Here are some numbered points:
[ 10 -10   4 -43  44 -40 -69  -6 -25 -78 -60 -41  65 -26  54 -10 -21  -4  41  -4 -25 -83   1   7 -14 -53 -27 -19  32  36 -27  30 -43 -46 -28  41  57 -91  24  33  30 -11] 0
[ 62  48   9  36  31 -51  35  11   6   5  -2   0 -79  20 -42   0  46   0  54 -42  23  13  10 -28 -50  11  16  54 -39  15  25  28  24 -10  61   4 -21  29  34   2  39  18] 1
[-19  34  11  39   3   5  19  -7 -13  29   1 -13 -11  -2  -8 -37  31  13  24  -3   9  39  18  -3  25  25  39 -46 -39 -14  13 -29 -18  40  17  -6 -15 -16 -12  11 -21   0] 2
[ 14  37  20   5   1  11  22  -3 -40  42  24 -39 -20  15 -48  13   0  13  59 -19  23 -35  59  37 -29   9  -3 -40  11 -66   6  -1  25 -13  17 -49  18  -5  17 -27  18   2] 3
[-81 -15 -15 -64 -32  28   3 -36 -12   3  36  36  31  -6  20 -20 -17  10 -16   0   0  22 -51 -29  52  41  53 -16  36  -2 -24 -56  20  -6 -17  32  -1  22  16   2 -63  28] 4
[  51  108   46   89  -15  -34   16   45  -15   76  -34   31 -105  -16 -127    7   42  -34  -44   -1   72   27   74    6  -38  -11    9    7   10  -60   49    4    8   26   22  -80  -58  113    4   72   73   41] 5
[ -3  -6 -46  -9 -32  34  35 -24  -2 -28   9  -5 -19  -3  64 -15 -71  55  19   2  37  31 -53  26  41  22  61  25 -39  33   7   1 -14  15 -28  49  13  58 -21 -28  10 -58] 6
[ -28  -59   -7  -11  -60   62  -50   -1    6  -28  -11  -11   44 -114   73  -20  -78   15  -50   56   -2   29   -5   -2    2   54   -6   26  -14   -8   11   -7   30   15  -18   18    3   10  -67  -15  -31  -31] 7
[ 24  -6  45   2  76 -43   4 -22 -21 -28 -17   0 -43   1 -21 -13  42  -6 -36 -89 -15 -39  39  61 -46 -36 -92  34  23 -18 -17 -16 -18 -31  -6   4  38 -33 -40  16  66  -6] 8
[-103 -109  -35  -42  -35   72  -69  -18   45  -45   28   26   48  -29  127   19 -121   14  -18   31  -19   40  -69  -18   26   14   22  -37   26   16  -74  -85    3  -13   58   46    9    9  -53  -23  -65   -9] 9
[ 26  45 -19  24  -3  -7  14  -3 -26  74   3 -17 -49  -5 -45  33  42   1 -24 -11  30 -22  -4   6  -3  42 -28 -32  -2 -38  -1 -13  30  65  -3 -26  10  38 -23  40  10 -50] 10
[-40 -32 -22 -18  32  64  -6 -11 -11 -36   4 -15  47   9  37   8 -10 -22  16  18   3 -50   9 -13  29   3  84  -1  -8  24 -65 -22  41   2 -16  34   4 -32  29   6 -38 -14] 11
[ -9  -7  12  -2 -60 -25 -24  35  23 -28  31  36  35 -46 -22   6  30  -6   3  62  15  43 -30 -36  18  22 -13  -8 -48  -5   5  28 -19   5  22 -44 -21  21 -12   5  13   4] 12
[ 61   3 -23  -4 -27 -38  -1  32  10  13  -2  37  -5 -14 -12 -31  28  30  14  34  -9  -5  -2 -43  44  34  -2  14  -7  -4  98  26 -30 -23 -38 -35 -39  -9   6 -68 -28   9] 13
[ 19   6 -40  11 -17  21   5   0 -18  34  32  18 -14  66 -54  43  13  -8 -23 -65  65   6 -14 -30 -14  12  30  13  30  19  -7  -7 -13   7 -23   1  -7 -29  -2  23  -3  -6] 14
[ 15   9  -6 -54   6  13 -10   4  59  12 -18 -36 -28  -3  -1 -13   2  21  -4  -5  26  82 -13 -61  47 -12  15  -8 -67  33  39   2 -47  12 -43 -20 -20  32  -6 -27 -24  20] 15
[-15   4  10  31 -68  19  21  21  -4  29 -42  29   4 -24 -21 -17   2   3  28  28 -20  35  20 -23  -1   1  37   0 -57 -19  13  15 -19  26 -29 -22 -25  43 -22  13   7  -7] 16
[-20  54  29  21  77  -3  31  -8  -1  42  16 -46 -57  66 -75  22  74  -7   8   5  21 -43   3  -6 -16   2   8 -17  34  -2 -22  27  30  -3  49 -73  29 -33 -16  79  30  37] 17
[ 19 -55  -6  -7 -11 -30   1 -49 -57 -54  32   3  58   3  31  18 -20  12 -13 -13  48  18 -31 -20  32  -4   2  -6 -12 -31  29  -8  33 -14 -22 -20  -8 -36   3 -28  -9 -20] 18
[  9  16   4  54 -27  45  44  36  10  -5 -10   5   4  -9  12  -8  18   6 -28  -4  10  55 -37 -60   3  -4  52  -2 -29  -8  57  44  17   6 -13  -2 -13 -42  53 -49  27 -12] 19
[ 29   5 -17   3 -17 -22  20 -19   1  17  20  11 -41 -68 -11  -6  23   1  19   7   4  20 -13 -26 -23  14  -9 -20   2  25  24  -8 -44  20  12 -13 -16  50 -25  -9 -40  18] 20
[ 12 -23  18  10 -52  24 -25  -8 -34 -53 -43  49  -8  -1  82   3 -27   8 -41  75  16  10  10   5 -20  87   2  20  -7 -55 -25 -31  -9  16  -5  -3 -22 -17 -29  28   9 -36] 21
New points follow, each followed by the numbers of its three nearest points above, looking only along the 4 directions in which the numbered points spread most, nearest first.
[ 21  34  -8  46 -58  -6 -25  -5   2  30 -27  65 -46 -74  -7  -3 -10  -4 -46  -6   8  46  28  -9 -11  27  -7  -3  18 -58  -5 -21  13  10  13  50 -16  99  21   4 -36  -5] 16 12 20
[-36   7 -10  12  49 -80 -31  12 -21 -18 -16   1 -33 -21  36  48 -22 -26  39 -14 -70  15   1  12  -4 -20 -51 -29   7   2   7  33  -9   9   5   5  24 -80 -16   0  26 -10] 18 8 0
[-41 -89  21  -4  25  28  -8   8 -32 -62  -3 -23  10  28  13 -10 -10  -8  -6  -3 -20 -23 -39  14   0  -4 -31  15   4  15 -12  25 -47  -3 -25  17  87 -69  -9 -23 -12   4] 18 11 0
[-41  35  -1  19  26 -18 -11   5  22  33 -55 -24  24  -9 -48   9 -47 -45 -46 -22 -55 -13  80  15   8   5 -37 -26   0 -11 -59 -33  11   9  78 -39 -10  50 -21  51   2 -27] 10 3 2
[-38  -6 -16 -34  31  21   6  17  57 -15  -5 -18  33  22 -11 -34 -26   1 -15 -18 -41   4 -44 -10   0 -29 -31  35  -9  57 -24   2  25  -2   2 -18 -19 -17  26  17 -27   8] 18 11 14
[-24  24 -24 -33  -7 -18  -1   0  -3  39 -10  56  -7 -10  26  35 -51 -16 -44  -8  12 -38 -60  -5   2 -10  16 -13 -15  24  -9 -13  10  -7 -56   9  38 -29  36 -28 -22   8] 18 11 6
[  5  19  -9 -24 -10 -25  46   6  27  36   7 -13  11  33  34 -14 -11 -70  -5  -1   2   6   9  10  -4  27   5   5  20  25  15   0 -36 -13  54 -18 -51  27  68  14 -18  24] 2 14 20
[ 63   3 -20 -54  21 -18  26  -7  32  18  14 -76  20  44   6 -40  46  -1 -24 -43  13 -41 -55  69 -53 -30  -8  57 -65  58   5  61   6 -32 -26  27  21 -99   0  18  28  54] 18 0 3
[ -5  -6 -10  15   3   8  -6  15 -10  17 -15  -1 -35 -30 -25  -1  15 -15  13  14  18 -22   1 -80  46 -45   7 -38 -26 -17  -5  22   1  24   6  -2 -53  -7 -24 -58  34  -1] 20 2 19
[ 26 -24   3 -84  -1  -8   5 -46  13  24  28 -22  11  39  14  -4 -11  -4  16 -38   6  24  -1  -9   8 -41 -15  71  -3  43 -24   4  35   1  19  18  41  -1  23  24 -23  22] 18 14 11
[ 21  25  -5 -23  29  12   5  24   2  34  -3 -62  -1  11  16   7   4 -42   5 -17  -4  15  20  -6  38 -37 -38 -38  47 -20 -75 -77  56 -12  10  14  22  54  22  -5   3 -32] 14 3 2
[-13  21  -6 -54  12   4 -13  30   0 -12  43   1  44  22   8  14  31  35   7  57  -1  29 -80 -54 -16  19  14  35 -36  40   7 -39 -40   2  -4  52 -19  -8 -11 -25 -54 -37] 6 18 15
[  31   11  -27  -36   86  -80  -22  -26    9    9   24  -95  -18   71  -50    5   41  -16   31    3   -5  -37   -1   60  -64  -80  -24   -5   10   41   -9   16  -11  -14   24   -9   60 -102    5  -15   12   80] 8 3 17
[ 14  19 -43  -3 -26 -21  24  33 -25   3 -11   9 -20 -38  17  -7  29  -4  15 -29  43 -11  24  41  32  14  15  -5  28  49 -43 -17  34  -4   3 -32  14  47  -6  48 -19 -11] 2 14 3
[ 54  27  41  72 -26 -35   5  48 -15 -11 -20   4 -72 -29  -9 -10  52  59  30  19  68 -22  29  -3   8  38 -36 -63  23  20  22  66 -25   2 -45 -30 -32  15  37 -30  25   8] 1 20 13
[-25 -33 -32 -30 -38  32 -20  31 -20   5  26  31  11  18 -44 -26  -3  20 -18  15   9 -19 -22 -44 -40  36  23  -3 -43  85  88  12 -15  11   4 -59 -19 -30 -11 -15  17  31] 19 15 20
[-12   3  32  72  18   8  26   5  24 -31 -41  26 -50  20  37 -60 -12   6  39  18  -3   2  42  43 -16 -36 -11 -15 -10   1 -39  33  58 -50  56   2  47  16 -39  19  14 -13] 3 2 20
